(in the rows, 128 means zero)
One turn moves each row of this set onto another row. After a few examples, where does it send each row asked below?
q_579: [110 136 114 103 130  99 125  95 150 138 110  93 148 112  89 140 160 127
 104]
q_848: [115 112 191 137 127 108 117 138 130 138 173 105 137 127 111  91 135 118
 141]
q_375: [141 159 123 141 124  94 153 135 115 150 167 126 163 134 130  98 139 142
 165]
q_558: [124 115 125 100 147  97 121 107 144 131  90 136 114 132  85 119 106 154
 138]
q_539: [163 117 106 135 141  91 146 117 114 116 118 114 146  81 122 163 111 154
 118]
q_933: [143 140 124 123 112 126 117 120 138 149 142  57 134  72  90 119 100 121
 131]
q_865: [117 114 115 131 130  88 103 142 128 136 120 111 134 170 137 128 139 155
 129]
q_593: [151 133 149 126  99 130 131 121 123 166 141 135 144 139 146 122 139  78
 143]
q_511: [118 128 140 143 126 147 119 142 159 155 139 134  89  97 136  96 114 172
 139]
q_94: [139 114 113 134 152 171 141 123 137 156 134 134 124  76  86 127 147 127
 140]
q_618: [147 143 171 146 130 134 146 127 127 125 129 154 131 114 173 113 137 150
 102]
q_250: [145 115 108 130 129  72 131 117 145 143 150 167 134  89 155 116 134 128
 116]
q_860: [152 133 160 110 162 150  99 108 135 150 110 115 125 108 164  89 113 141
 158]
q_793: [136 120 171 143 120 139 109 105 114 134 166 140 104 125 127 119 164 129
 112]
q_51: [147 145 115 122 122 144 156 131 162 163  94 130 114 145 110  96 116 139
 146]
q_959: [163 113 137 109 131 147 154 152 110 145 120 145 138  89 119  77 112 144
 150]
q_187: [144 147 107 125 134 154 131 125 130 134 177  63 145 123 131 122 138 126
 125]
q_36: [140 130 116 142 166 123 128 118 135 130 120 117 129  92 196 124 131 128
 105]
q_792: [172 144 134 116 118 144 134  80 125 139 167 123 163 122 105 132 131 149
 146]
q_735: [164 103 102 112 158  93 126 130 163 129 130 138 132 126  93  74 123 158
 122]
q_344: [173 100 105  75 137 128 120 102 101 122 113 104 127 102 133  99 134 132
 128]
q_616: [131 118 151 126 144 112  82 137 141 145 132 117 157  76 124 110 100  80
 106]
q_403: [152 138 155 151 148  74 119 145 106 111 140 142 137  68 116 104 120 153
 116]
q_585: [141 124 125  84 114  77 134 138 131 119 109 106 170 121 117  81 128 149
 100]
q_815: [166 105 131 115 166 127  93 143 141 114 143  96 158 143 150  87 127 150
 114]
q_457: [116 111 141 115 104 151 116 151 139 138 164 109 142 127 116 125 101  99
 107]
q_500: [149 139 126 141 123  82 136 142 124 136 102  89 149  65 110 126  88 131
 124]
q_275: [146 121 143 122 164  98 153  90 115 111 165 108 130  96 125 146 150 149
 156]
q_392: [152 114 152 174 150 111 121 145 169 147 142 102 108  87 112 108 162 138
 115]
q_264: [181 118 125 102 168 126 153 103 168 145 110 110 128 123 115  86 138 128
 154]
q_932: [157 124 115 133 137 147 125 145 166 141 109 109 115 128  79 105 132 129
  90]
q_468: [189 136 132 135 136 102 147 116 112 121 139 149 180 113 117 131 128 160
 130]
q_713: [172 107 148 112 127 117 171 116 154 131 170 126 142 117 157 123 149 113
 117]
q_770: [115 141 134 125 134 132 110 120 109 110 128  97 106  75 124 144  99 145
 106]
q_947: [108 110 154  97 149  92 137 112 153 125 130 132 135  74 151 137  88 125
 126]
q_191: [143 181 156 138 123 128 114 147 112 146 117  85 158  95 136  95 104 113
 122]
q_935: [153 157 139 124  93 137 118 119 137 159 163 101 161 108  90  92 111 135
 145]
q_6: [ 93 105 133 128 147  98 102 125 129 149 155  77 130 115 135 109 120 105
 155]
q_486: [120 147 157 140 136 120 158 144 163 155 117 126 172  94  79 110 145 129
 121]
q_437: [125 118 182 143 147  87 147 124 153 142 102  89 129 132 128 138 153 131
 145]
q_416: [154 126 167 119 163 115 122 124 157 134  79 111 135 119  79 104 118 119
 114]
q_394: [110 120 117 133 155  97 131 159 146 137 137  95 153 100 174  95 101 129
 131]

q_792 moves to q_468
q_191 moves to q_187
q_947 moves to q_616
Where do these go?
q_36 moves to q_394
q_264 moves to q_735
q_486 moves to q_94
q_437 moves to q_392

